In the data rows, 128 means zero.
Here are some numbered points:
[117, 142, 78, 149, 154, 105, 82, 132, 141, 129, 165, 93, 143, 132, 131, 111, 122, 146, 202, 102, 130, 141, 167, 96, 119, 163, 104, 180, 105] 0
[128, 111, 126, 118, 140, 129, 144, 134, 120, 106, 165, 162, 122, 118, 167, 158, 153, 141, 156, 129, 126, 143, 98, 101, 169, 153, 120, 111, 141] 1
[126, 117, 140, 138, 114, 140, 137, 124, 137, 169, 150, 134, 154, 126, 115, 119, 141, 131, 116, 149, 130, 146, 125, 148, 118, 137, 122, 138, 131] 2
[149, 137, 132, 156, 109, 118, 107, 144, 136, 191, 114, 115, 147, 137, 108, 72, 122, 161, 90, 115, 123, 135, 160, 191, 114, 114, 149, 120, 85] 3
[117, 122, 97, 110, 146, 140, 127, 122, 118, 111, 129, 112, 122, 125, 154, 150, 113, 174, 176, 108, 117, 110, 133, 65, 160, 133, 105, 145, 142] 4
[124, 117, 120, 93, 149, 174, 135, 113, 67, 69, 121, 170, 89, 144, 112, 189, 108, 45, 140, 129, 135, 91, 68, 62, 122, 110, 122, 91, 183] 5
[129, 109, 134, 155, 85, 125, 121, 137, 147, 153, 130, 112, 129, 127, 65, 137, 129, 108, 91, 111, 128, 120, 151, 175, 93, 121, 136, 148, 126] 6
[95, 132, 119, 118, 147, 127, 121, 143, 144, 94, 138, 138, 111, 100, 159, 104, 132, 125, 112, 106, 100, 136, 101, 87, 115, 120, 125, 98, 139] 7
[122, 133, 135, 137, 110, 150, 113, 125, 134, 148, 150, 118, 137, 125, 138, 68, 135, 130, 144, 103, 110, 146, 130, 96, 130, 133, 128, 121, 114] 8
[140, 129, 129, 151, 88, 121, 112, 140, 140, 132, 114, 98, 121, 110, 100, 144, 140, 96, 92, 109, 121, 119, 148, 151, 103, 118, 145, 139, 135] 9
[116, 151, 147, 142, 145, 97, 125, 127, 149, 174, 116, 98, 159, 135, 140, 66, 129, 157, 149, 164, 138, 165, 147, 153, 128, 144, 124, 153, 94] 10
[114, 143, 164, 89, 117, 114, 136, 120, 143, 115, 107, 121, 132, 125, 105, 138, 122, 101, 111, 158, 126, 110, 113, 132, 106, 126, 126, 141, 149] 11
[125, 113, 116, 109, 151, 178, 137, 118, 73, 79, 130, 175, 82, 145, 122, 188, 123, 65, 145, 124, 129, 96, 68, 63, 121, 102, 129, 91, 169] 12
[108, 133, 82, 155, 134, 113, 85, 136, 144, 156, 151, 79, 144, 136, 127, 101, 118, 149, 218, 92, 119, 118, 154, 88, 128, 168, 83, 175, 114] 13
[145, 142, 138, 110, 122, 131, 145, 116, 89, 148, 98, 132, 117, 148, 121, 151, 118, 139, 125, 139, 129, 105, 142, 130, 145, 97, 132, 127, 129] 14
[157, 113, 105, 157, 134, 130, 139, 132, 105, 145, 153, 154, 146, 143, 163, 149, 152, 147, 162, 134, 132, 144, 140, 142, 175, 136, 120, 131, 125] 15
[119, 124, 143, 121, 136, 128, 126, 136, 169, 138, 144, 129, 159, 99, 157, 96, 136, 201, 96, 121, 116, 158, 130, 123, 139, 138, 150, 142, 119] 16
[164, 127, 159, 125, 107, 139, 165, 122, 73, 158, 97, 141, 102, 158, 105, 180, 130, 86, 107, 163, 140, 118, 132, 176, 134, 82, 146, 114, 137] 17
[124, 111, 119, 116, 142, 129, 142, 131, 118, 104, 163, 164, 116, 115, 173, 168, 141, 136, 162, 126, 126, 141, 95, 87, 177, 152, 115, 106, 149] 18
[128, 111, 125, 104, 137, 159, 135, 127, 91, 89, 123, 156, 95, 141, 114, 170, 118, 79, 133, 128, 129, 102, 83, 92, 121, 115, 128, 98, 166] 19
[157, 122, 124, 166, 118, 128, 145, 141, 98, 161, 124, 152, 123, 137, 147, 134, 143, 136, 108, 135, 128, 145, 139, 177, 146, 106, 138, 109, 107] 20
[123, 135, 113, 126, 144, 109, 113, 123, 157, 118, 127, 114, 150, 119, 156, 112, 131, 180, 145, 126, 135, 136, 136, 118, 143, 153, 125, 154, 106] 21
[125, 116, 130, 100, 163, 157, 136, 131, 105, 67, 132, 152, 86, 132, 144, 142, 113, 107, 118, 109, 119, 123, 106, 96, 123, 113, 129, 79, 134] 22
[134, 106, 128, 101, 142, 167, 139, 126, 82, 82, 126, 172, 83, 150, 111, 180, 125, 60, 132, 128, 127, 98, 77, 81, 118, 103, 134, 93, 170] 23
[130, 119, 103, 174, 133, 115, 108, 151, 161, 122, 134, 119, 127, 122, 134, 111, 139, 122, 124, 108, 135, 136, 159, 158, 128, 140, 138, 152, 114] 24
[117, 135, 148, 117, 140, 123, 119, 128, 157, 103, 129, 132, 137, 93, 174, 127, 142, 187, 94, 126, 121, 147, 119, 126, 149, 117, 140, 118, 133] 25
[152, 133, 154, 110, 98, 132, 154, 118, 131, 123, 92, 121, 118, 112, 92, 136, 119, 102, 60, 140, 114, 108, 134, 162, 100, 90, 158, 113, 142] 26
[147, 142, 144, 153, 88, 92, 111, 119, 126, 153, 89, 93, 131, 144, 45, 118, 110, 60, 116, 141, 129, 100, 156, 188, 69, 110, 141, 160, 116] 27
[121, 149, 109, 118, 95, 120, 92, 127, 126, 186, 123, 89, 149, 140, 120, 72, 101, 177, 166, 105, 122, 122, 153, 103, 136, 145, 111, 156, 100] 28
[141, 133, 135, 117, 145, 125, 163, 117, 101, 128, 101, 141, 108, 137, 131, 183, 123, 113, 133, 159, 134, 105, 143, 144, 140, 98, 128, 141, 140] 29
[117, 123, 120, 131, 94, 117, 116, 124, 148, 153, 119, 85, 151, 124, 61, 119, 109, 154, 124, 98, 128, 115, 169, 152, 109, 137, 116, 177, 118] 30
[124, 149, 144, 143, 138, 93, 129, 127, 166, 140, 88, 115, 143, 109, 118, 128, 132, 121, 102, 179, 150, 145, 129, 184, 93, 127, 131, 144, 119] 31
[132, 121, 122, 150, 95, 121, 119, 134, 145, 141, 123, 108, 127, 118, 93, 136, 132, 111, 99, 113, 125, 121, 146, 155, 97, 122, 135, 142, 134] 32
[137, 135, 162, 131, 79, 141, 126, 126, 110, 160, 105, 114, 119, 134, 84, 93, 118, 94, 94, 126, 112, 123, 135, 159, 98, 102, 138, 110, 118] 33
Which point above is nearest to each new point by angle? Its number follows each.
[134, 132, 163, 109, 130, 130, 154, 128, 129, 101, 130, 160, 125, 107, 173, 141, 142, 151, 83, 140, 110, 139, 93, 136, 142, 106, 134, 90, 144] >> 25
[122, 127, 135, 104, 178, 149, 130, 126, 102, 61, 126, 153, 81, 132, 142, 141, 113, 98, 115, 115, 116, 120, 105, 92, 120, 104, 140, 79, 138] >> 22
[125, 137, 104, 124, 150, 105, 120, 122, 168, 103, 124, 118, 147, 119, 160, 126, 133, 175, 146, 141, 132, 133, 135, 122, 142, 150, 125, 157, 117] >> 21
[149, 114, 89, 161, 144, 135, 140, 130, 114, 156, 158, 138, 146, 138, 153, 146, 150, 146, 162, 133, 138, 147, 147, 151, 167, 145, 114, 125, 113] >> 15
[170, 115, 121, 160, 115, 123, 158, 146, 107, 155, 131, 152, 125, 147, 135, 130, 154, 131, 102, 132, 130, 151, 139, 190, 139, 107, 146, 120, 107] >> 20
[116, 155, 168, 66, 121, 119, 126, 114, 143, 93, 101, 121, 126, 118, 102, 138, 105, 77, 107, 162, 116, 98, 97, 106, 91, 130, 127, 138, 162] >> 11
[155, 122, 174, 112, 93, 140, 170, 108, 110, 151, 108, 130, 135, 122, 67, 136, 130, 76, 23, 155, 105, 124, 129, 201, 84, 79, 163, 87, 145] >> 26
[151, 111, 95, 165, 150, 131, 131, 145, 126, 173, 158, 141, 149, 132, 134, 141, 142, 141, 147, 148, 145, 150, 152, 164, 150, 145, 117, 132, 114] >> 15
[120, 146, 109, 126, 106, 120, 101, 125, 127, 164, 126, 100, 148, 139, 126, 80, 121, 167, 160, 105, 117, 121, 148, 104, 140, 140, 120, 149, 107] >> 28
[183, 122, 121, 151, 104, 132, 146, 123, 99, 164, 114, 150, 119, 154, 127, 140, 153, 124, 96, 135, 134, 143, 148, 195, 139, 102, 149, 108, 109] >> 20
[119, 146, 107, 127, 113, 109, 93, 129, 136, 183, 133, 84, 148, 133, 132, 81, 108, 191, 163, 108, 130, 133, 153, 117, 141, 148, 120, 156, 95] >> 28
[140, 134, 129, 169, 119, 122, 108, 137, 145, 173, 115, 113, 149, 136, 115, 79, 126, 148, 86, 119, 123, 136, 163, 180, 102, 115, 149, 129, 91] >> 3
[93, 99, 79, 108, 157, 151, 119, 131, 130, 85, 164, 130, 122, 123, 172, 136, 99, 184, 216, 71, 131, 106, 110, 7, 185, 162, 100, 138, 139] >> 4
[131, 123, 100, 179, 135, 122, 103, 145, 140, 145, 155, 126, 147, 132, 152, 108, 147, 156, 127, 115, 139, 155, 166, 163, 143, 141, 135, 136, 100] >> 24
[114, 156, 164, 77, 117, 103, 123, 116, 142, 105, 106, 113, 130, 121, 93, 130, 120, 90, 115, 156, 127, 107, 112, 113, 97, 136, 126, 147, 163] >> 11
